In the rows, zero is written as 128.
These are runs of 8 systems, one row a step. Runs of the same system follow the same rule from any start.
trace 1, P (8 x 20):
[[121 116 193 116 131 165 112 154  83 137 110  91  86 128 162  83 135 138
   99 157]
 [116 175  80 139 155 105 147  99 171 115 123 104 145 101 112 138 120 193
  112  87]
 [163  90 135 129 110 119 106 141 110 106 149 157  78 174 113 150  83  76
  156 101]
 [113 138 139 137  92 142 138 147 116 136 152  51 132 107 175 106 157 139
   83 174]
 [152 169 117 101 176 107 152 120 116 107 135 155 148 122 100 156 121 203
  169  92]
 [146  85 157 160 121 150  70 134 118 121  85 123  57 143 126 132  98  93
   99 123]
 [ 96 156  87 140  91 114 172 118 157 142 173  46 141 138 131 131 149 142
  118 136]
 [170 148 149  78 158 107 139 151  73 104 149 178 117 143 146 120  96 147
  176 100]]
trace 2, D, 8 rows:
[[116  98 124 154 104 154 109 118 161 169  53 128 159 115 114 121 171  86
  116 173]
 [ 76 149 116 105 145 123 172 105 148 171 165 149 191 135 102 132 173 124
  160 138]
 [110 101 163  95 147 150 115 134 129 145  98 200 151 110 145  67 134  80
  133 133]
 [ 96 124  99 159 127 140 118 107 185 141 117 142 189  76 119 138 163 118
   85 148]
 [129  99 125  99 109 131 160 138 143 133 150 186 190 139  97 140 154  94
  189 146]
 [110 118 158 124 129 157 117 128 121 178  64 138 159 110 145  90 179  98
  118 180]
 [ 71 141 124 119 170 138 149  96 175 149 142 164 184 105  88 131 159 151
  131 117]
 [121  86 127 113 113 135 120 129 154 139 108 198 151 131 125  93 125  45
  153 128]]
trace 3, K:
[[122  97 170  91 126 150 157 154 115  95 203 139 128 154  89 146 123 157
  169 121]
 [168 144 129 134 124 131 111 139 115 130  24  97 106 107 159  82 120 152
  114 133]
 [ 99 149 104 166 158 109 116  88 133 146 183 131 131 138  94 212 139 134
  108 119]
 [138  95 155  89 100 137 147 158 119 105 139 119  81 171 135  72  88 104
  167 102]
 [140 180 101 151 135 111 117 128 119 130 112  92 152  73 183 123 146 160
   70 151]
 [132  92 158 128 149 145 118 131 122  94 180 174 126 141  68 195 117 147
  148 113]
 [155 114 124 133  85 134 130 142 129 141  46  71  83 157 146  79 116 107
  136 137]
 [101 195  98 139 167  93 143  97 113 152 186 116 154 122 136 175 150 162
  110 125]]
trace 4, L (8 x 20):
[[159 144  55 145  82  77 145 121 139 134 142 116 133 161 135 160 115  80
  157 120]
 [118 125 183 111 129 148 127 153  66 142 193 127 130 132 157 139 158 123
  117 175]
 [140 134 146 118 154 152 127 137 148  93  67 112 127  81 125  87 116 210
  110 110]
 [155 128  80 164 129  95 106  97 143 141  97 147 110 162  90 188 108  99
  150 100]
 [ 85 102 155 122  96 142 140 140 115 148 204  91 103 167 140 115 139  80
  121 150]
 [139 179 130  89 151 118 158 145 112 106 127 120 153  86 168  80 124 197
  125 119]
 [172 113 122 160 158 120  73 117 123 109  92 189 118 112 105 187 104 125
  118 110]
 [109  78 127 155  63 153 137 138 161 131 143  63 101 163 103 133 135  93
  127 149]]
trace 5, L (8 x 20):
[[178 158 110 130 148  87 115 122  70 150 124 173 134 155 133 188 131 110
  164 135]
 [ 85  82 186 143 125 181 102 140 133 121 151  95  89 118 123 110 132 125
   75 145]
 [149 170  79 109 122  99 177 124 156 112 103  97 144 130 120 105 115 182
  166  93]
 [147 130 139 142 154 107  84 120  74 151 148 182 104 151 142 176 120  74
  127 131]
 [ 92  95 152 133  96 170 137 148 165  94 162  67 119 101 126  94 129 153
   83 136]
 [187 176  88 105 134  85 157 132 110 125  87 137 150 139 128 137 122 165
  187 112]
 [111 103 167 162 150 144  69 115  94 152 140 145  84 142 128 163 128  82
   87 144]
 [100 122 119 114  98 145 175 138 180  96 152  62 129 121 111  89 119 174
  128 108]]
trace 6, M, 8 rows:
[[132 125 162 141 110 148 104 155  92 123 132  72  90 110 181 103 131 131
   69 161]
 [156 150 104 137 141 122 148 126 140  91 127 103 144 112  87 176 125 220
  142 110]
 [159 115 141 137 133 114  95 124  89 139 102 138  57 181 125 144  90  89
  149 106]
 [ 91 161 117 145 109 119 145 122 124 147 174  37 108 134 160 119 141 146
   85 141]
 [167 148 137  90 156 114 146 149 104  71 162 157 127 118 121 136  93 192
  158  86]
 [161 106 137 174 117 133  65 134 109 117  97 113  72 123 150 150 104  98
   75 134]
 [127 144 102 139  93 118 170 128 136 127 165  50 130 157  97 171 147 168
  151 139]
 [162 155 159  88 167 114 127 140  64 128 107 150  88 152 153 102  99 151
  163 106]]
trace 7, H (8 x 20):
[[ 96 158 102 118 138  91 160 103 121 148 211 122 117 179 116 157 118 113
  155  95]
 [134 120 175  90 139 142 116 163  94 101 151 153 110 107 186  64 102 119
  107 123]
 [155 134  96 164 119 131 114 134 159  85 116 107 158  68 122 165 130 183
   84 135]
 [163  92 136 130 103 132 132 137 108 135 116 130 112 185  75 180 135 113
  192 140]
 [ 92 156 149 126 138 131 132 116 102 185 102  70  88 152 165  78 146 120
  106 140]
 [106 170 112 113 185 107 138 105 146 101 172 155 133 109 115 135 100 178
  122  68]
 [172  75 133 134  91 133  95 160 130  79 130 161 102 122 142 121  83  76
  121 119]
 [133 137 114 153  80 133 146 143 123 135 150  51 151 117 143 152 170 149
  104 182]]
trace 8, D, 8 rows:
[[141 142 132  98 122 120 174 151 107  91 204 101 127 148 111 153 119 189
  165 116]
 [176 127 154 126 139 130  94 142  87 125  47 121  69 139 148 100  99 136
  129 116]
 [ 96 156 102 172 143 113 119  94 143 134 167  71  95 139 107 178 121 158
   86 105]
 [156 118 129  89 103 109 154 158 111  90 173 131  93 164 145  99  77 112
  171  93]
 [166 159 127 158 130 119  90 139  87 123  96  90 101  96 183 132 124 148
   71 149]
 [132 126 132 132 142 131 145 127 135  87 178 107 112 143  72 186 113 197
  147  99]
 [166 117 128 124  98 117 120 143 108 133  72 100  64 175 144  92  94  96
  156 114]
 [106 187 115 150 156 102 123 108 101 146 177  77 106 126 159 156 133 160
   78 124]]
trace 9, H, 8 rows:
[[134 144 114 141 119 125 155 124 119 146 151 103 172 139  91 198 177 165
  158 168]
 [121 120 181  97 166 147 121 123  95 166  68 152  94 162 116  90 131 124
  165 120]
 [ 85 157  86 155 144 108 116  90 179 140 118 104 114 109 142 102 109 118
   74  90]
 [141 110 110 105 106 108 147 145 134  87 215 175 149 139 122 151 102 100
  162 106]
 [157 112 161 124  97 154 110 168  94 124 101 118 139  94 177  99 152 118
  101 187]
 [121 150 118 147 157 137 139 104 147 140  96 111 161 112  74 178 165 202
  135 134]
 [130 106 136 118 136 123 120 112 127 156  85 156  82 188  99 113 105  79
  178  97]
 [ 78 157 105 138 117 111 130 114 143 152 172  89 120 118 183  86 126  91
   72 121]]
trace 10, P:
[[146 132 100 164 127 118  85 104 140 160  32 128 108 123 142 116 121  84
  104 128]
 [ 62 132 113 127 124 121 155 100 151 163 213 119 139 163 107 144 144  91
  134 120]
 [152 115 156  71 118 141 149 171 116  99 116 163 146 108 166  51 114 126
  156 126]
 [139 144 103 171 153 122  86 111 139 126 112 158 166  69 136 176 145 135
   73 145]
 [113  80 145 125 111 153 147 124 148 141 129 131 132 176  53 161 147 118
  184 136]
 [131 158 124 111 119 116 133 131 105 176  66 106 121 135 184  57 142  96
  129 145]
 [ 76 157 121 127 187 115 122  94 145 130 192 175 151 103 124 142 123 137
   98  93]
 [151  57 144 115  84 160 126 163 163  80 109 155 132 123 106  99 106 100
  150 125]]
trace 11, R, 8 rows:
[[153 158  78 154 125 108 124 115 142 143  86 138 195  85 131 163 164 139
  119 159]
 [ 97  93 160 125 139 145 126 112 116 170 146 157 121 182  71 166 154  92
  167 139]
 [ 93 143 128 107 128 135 143 119 154 165  71 106 126 120 161  35 134 107
  117 122]
 [120 165  87 125 169  90 127 100 140 124 173 194 176 103 129 160 122 123
  123  97]
 [133  55 166 119  92 166 109 159 138 108 133 169 133 125 117 110 126  69
  136 152]
 [129 155  92 134 102 123 158 125 150 159  79  91 188 101 138 116 179 142
  131 168]
 [109 137 148 115 185 119 124  97 100 172 136 187 134 164  87 171 146 119
  168 118]
 [ 80  99 145 126 124 156 111 121 168 145  94 126 104 120 144  52 117  79
   93 116]]
trace 12, K, 8 rows:
[[184 114 154 101 121 129 136 153  81 124  87 138 106 169 110 135 123 140
  196 134]
 [ 90 164 134 160 159 132 107  95 122 180  94  71  95 131 139 123 149 145
   77 135]
 [112 137 108 111 149 108 148 117 153  91 198 151 115 145 103 138  83 143
  146  62]
 [176 118 128 130  89 119  99 164  97 108 112 127 103 115 194  94 101  82
  104 142]
 [116 130 132 154 118 146 137 133 129 117 176  85 161 103 106 186 169 178
   99 168]
 [169 116 153 100 144 136 138 138 107 113  76 146 101 162  85 129 108 166
  194 104]
 [108 163 105 170 145 110  96  93 123 179  90  84  86 138 158 124 129 105
   80 122]
 [ 97 133 118 108 133 112 158 127 141  97 241 133 126 142 118 140 102 137
  135  90]]
trace 13, M (8 x 20):
[[148 115 131 143 155 128  77 125 138 101  84 169  90 105 146 103  77 108
   91  86]
 [120 118  81 171  73 115 134 124 156 127 183  84 144 136 120 181 143  95
  110 149]
 [162 129 166  74 119 135 164 165  76 124 129 137 136 151 134 108 140 152
  194 148]
 [119 151 150 156 179 143  82 107 117 149  64 122 110  91 142 120 137 161
   70 130]
 [100 113  92 143 120 119 145 103 184 111 169 119 121 155  70 163 106 128
  144  83]
 [160 134 122  98  92 101 139 155  90 133 139 135 113 153 190  83 108  69
  152 134]
 [116 150 153 139 153 146 118 135 106 127 158 115 161  76 145 153 165 182
   76 167]
 [152  87 139 128 132 151 124 132 161  89  84 143 109 140  60 143  98 162
  164  92]]
trace 14, A:
[[ 98 167 153  77 156 127 166 141 110 122 179 122 141 109 166  69 128 172
  125 115]
 [173 117 120 143 148 126  87 138 142  66 105 174 123  81 129 141  81 148
   99  94]
 [135  91 104 180  72 135 114 126 145 141 131  82 118 151 101 183 147  87
  117 163]
 [124 156 145  83 125 125 180 137  91 161 131  96 139 166 126 109 160 157
  188 147]
 [119 157 161 114 207 129  96 114 102 126 106 172 105 101 148 105 106 162
   98  94]
 [108 100  92 170 103 127 107 114 186  98 159 110 104 123 109 144  94  98
   85  95]
 [170 128 100 116  61 103 163 160 107 129 145 101 144 160 151 130 136  92
  173 158]
 [133 152 180 108 172 146 121 142  70 141 126 140 149  98 146 134 165 184
  116 166]]
trace 15, A, 8 rows:
[[103  73 155 135  93 183 136 146 171 117 111  97 153 109  88 116 160 141
  121 161]
 [152 161  94 116 143 103 149 107 131 165  46 141 152 147 108 127 142 139
  184 118]
 [ 73 127 158 127 176 131 100 100 113 174 165 184 122 139 130 129 139  73
  108 124]
 [100 110 112 109  96 139 158 141 192  96 142 112 146  98 142  55 112 123
  114 104]
 [194 139  84 133 114  96 117 140 118 115  99 181 180 104 143 161 130 107
  147 147]
 [ 94  85 179 139 130 177 113 129 126 155 134 134 149 126  91 152 180 116
  119 178]
 [107 144 116 102 138 133 165 111 169 147  58 110 137 137 101  72 131 161
  164  98]
 [126 153 103 133 167  90  98  98 115 159 135 203 134 133 151 139 112  66
  122 105]]
trace 16, R (8 x 20):
[[175 128 130  87 136 119 156 144 110 117 102 181 161 143  98 143 132 152
  208 123]
 [112 117 151 167 141 148  73 113 113 174  79 122 108 117 147 132 150  90
   72 163]
 [ 73 137  99 118 125 124 179 102 184 133 170 102 146 148  86 120 130 145
  150  94]
 [172 135 134  94 139 103 113 145  87 130 101 195 122 134 172  90  99  86
  157 116]
 [ 92 118 132 162 126 152 106 124 152 124 167 120 163  75 136 148 158 130
   57 161]
 [147 105 121 101 107 134 168 136 153 117 102 141 150 159  66 133 130 148
  209 117]
 [135 152 130 144 142 114  92 114  85 187  76 131 110 134 177 116 145  79
  104 156]
 [ 52 130 133 123 153 141 152 104 171 127 202 124 145 122  97 130 137 151
  111 105]]

Which system made each run below?
trace 17:
[[168 148  70 108 107  83 164 129 144 117 114 147 147 153 121 124 104 118
  193  95]
 [113 139 162 129 145 130  93 130  71 170 146 143 120 126 182 122 151  81
   92 168]]
 : K
trace 18:
[[116 170 142 107 168 129 139 109  99 187  60 122 144 130 135  99 170 154
  146 147]
 [ 65 134 136 130 188 135 114  88 164 138 146 164 117 122  97 120 113 133
  106  78]]
 : M
trace 19, 2 rows:
[[111 167 127  76 143 117 184 124 123 157 104 114 137 151 135  65 135 154
  180 110]
 [128 139 124 137 174 113  80 112 124 119 130 188 110  98 164 111  89 100
   82  91]]
 : P
trace 20, 2 rows:
[[142 122 136 132 160 143  89 125 150 111  51 172 131  74 141  86 108 134
   95 109]
 [126 111  70 170  90 110 125 111 171 123 166 128 153 134 102 188 130  83
  123 131]]
 : R
trace 21:
[[ 83 177 115 111 155 109 139 112 139 139 155 115 121 107 180  65 111 132
   88  97]
 [162 127 103 123 136 108 115 138 136  74 169 199 169  89 125 167 105 132
  128 107]]
 : L
trace 22, 2 rows:
[[ 79 150 120 124 153 103 134  90 124 185 150 131  90 184 127 112 119  76
  140  96]
 [111 145 123  94 123 113 145 148 129 102 193 140 134 106 189  63 102 106
  104 108]]
 : A
trace 23:
[[140 148 187 101 174 139 105 148  61 126 131 147 106 110 175  99 123 158
  106 136]
 [111 120 111 165 141 144 113 111 188  95 111 104 123  93  85 148 116 183
   88 100]]
 : P
trace 24:
[[ 68 111 144  89 117 155 176 126 175 143 143 123 158 130 105  65 149 125
  152 123]
 [161 159  98 111 159  98 117 117 122 141  71 202 170 100 152 113 125 111
  146 117]]
 : R
trace 25 (2 x 20):
[[145 108 117 180 108 138  95 132 141  90 145  81  92 116 111 183 110 151
   79 127]
 [154 121 140 112  93 127 163 152  99 115 148  70  92 181 107 143 121 158
  181 132]]
 : H
trace 26, 2 rows:
[[102  90 140 146  93 156 118 145 148 112 191 122 159  95 135 144 153  97
   83 170]
 [172 108 129 102 103 145 158 156 138 108  67 139 174 118 100 116 147 165
  186 148]]
 : M
trace 27 (2 x 20):
[[124 101 154 136 131 126  96 129  98 123 173 137  57 174 130 144  88  82
  121 105]
 [136 150 109 131  82 123 155 151 132 110 149  41 124 111 170 100 129 159
   97 144]]
 : M
trace 28 (2 x 20):
[[153 141 154 153 171 141  87 125  89 138  82 136 136  94 124 174 157 177
   98 159]
 [ 83 102 135 145 137 148 134  99 169 139 128  97  90 170  55 148 121 143
  139  95]]
 : A
trace 29, 2 rows:
[[121 113 137  87  90 125 177 156 118 116 198 111 121 176 123 111 121 114
  182 122]
 [158 172 144 120 155 121 108 144  75 130  99 127 128  85 194  99 131 154
   90 147]]
 : H
trace 30, 2 rows:
[[109 102 176 120 129 176 126 131 128 167  48 104 118 136 111  87 162 135
  136 159]
 [ 92 176  85 130 170 103 144  80 171 161  98 142 152 124 108 122 134 147
  132  90]]
 : M
trace 31:
[[155 131  75 107 102 100 153 132 172 102  97 149 140 128 136  85  89 108
  163  85]
 [137 134 115 156 117 108 102 126  91 157 166 148 155 125 157 182 159  73
  108 176]]
 : L
trace 32, 2 rows:
[[109  78 130 174 133 154  81 103 171 134  94 148 116 125  78 163 128  94
  102 124]
 [105 131  87 115  72 112 181 128 160 152 161  92 159 156 127 109 150  87
  163 140]]
 : D
trace 33:
[[138 122 126 146 126 154 114 127 161 130  29 114 153  78 123 100 151 158
  102 148]
 [105 137 100 136 149 108 143  89 145 161 150 164 155 163  72 188 148 113
  171 116]]
 : D
trace 34:
[[117 165 112 161 165 108 108  98 105 152 171 142 153 118 120 212 157 139
   99 145]
 [114  79 183  98 124 174 145 144 138 120 105 118  99 161  77  94 125 146
  173 117]]
 : P
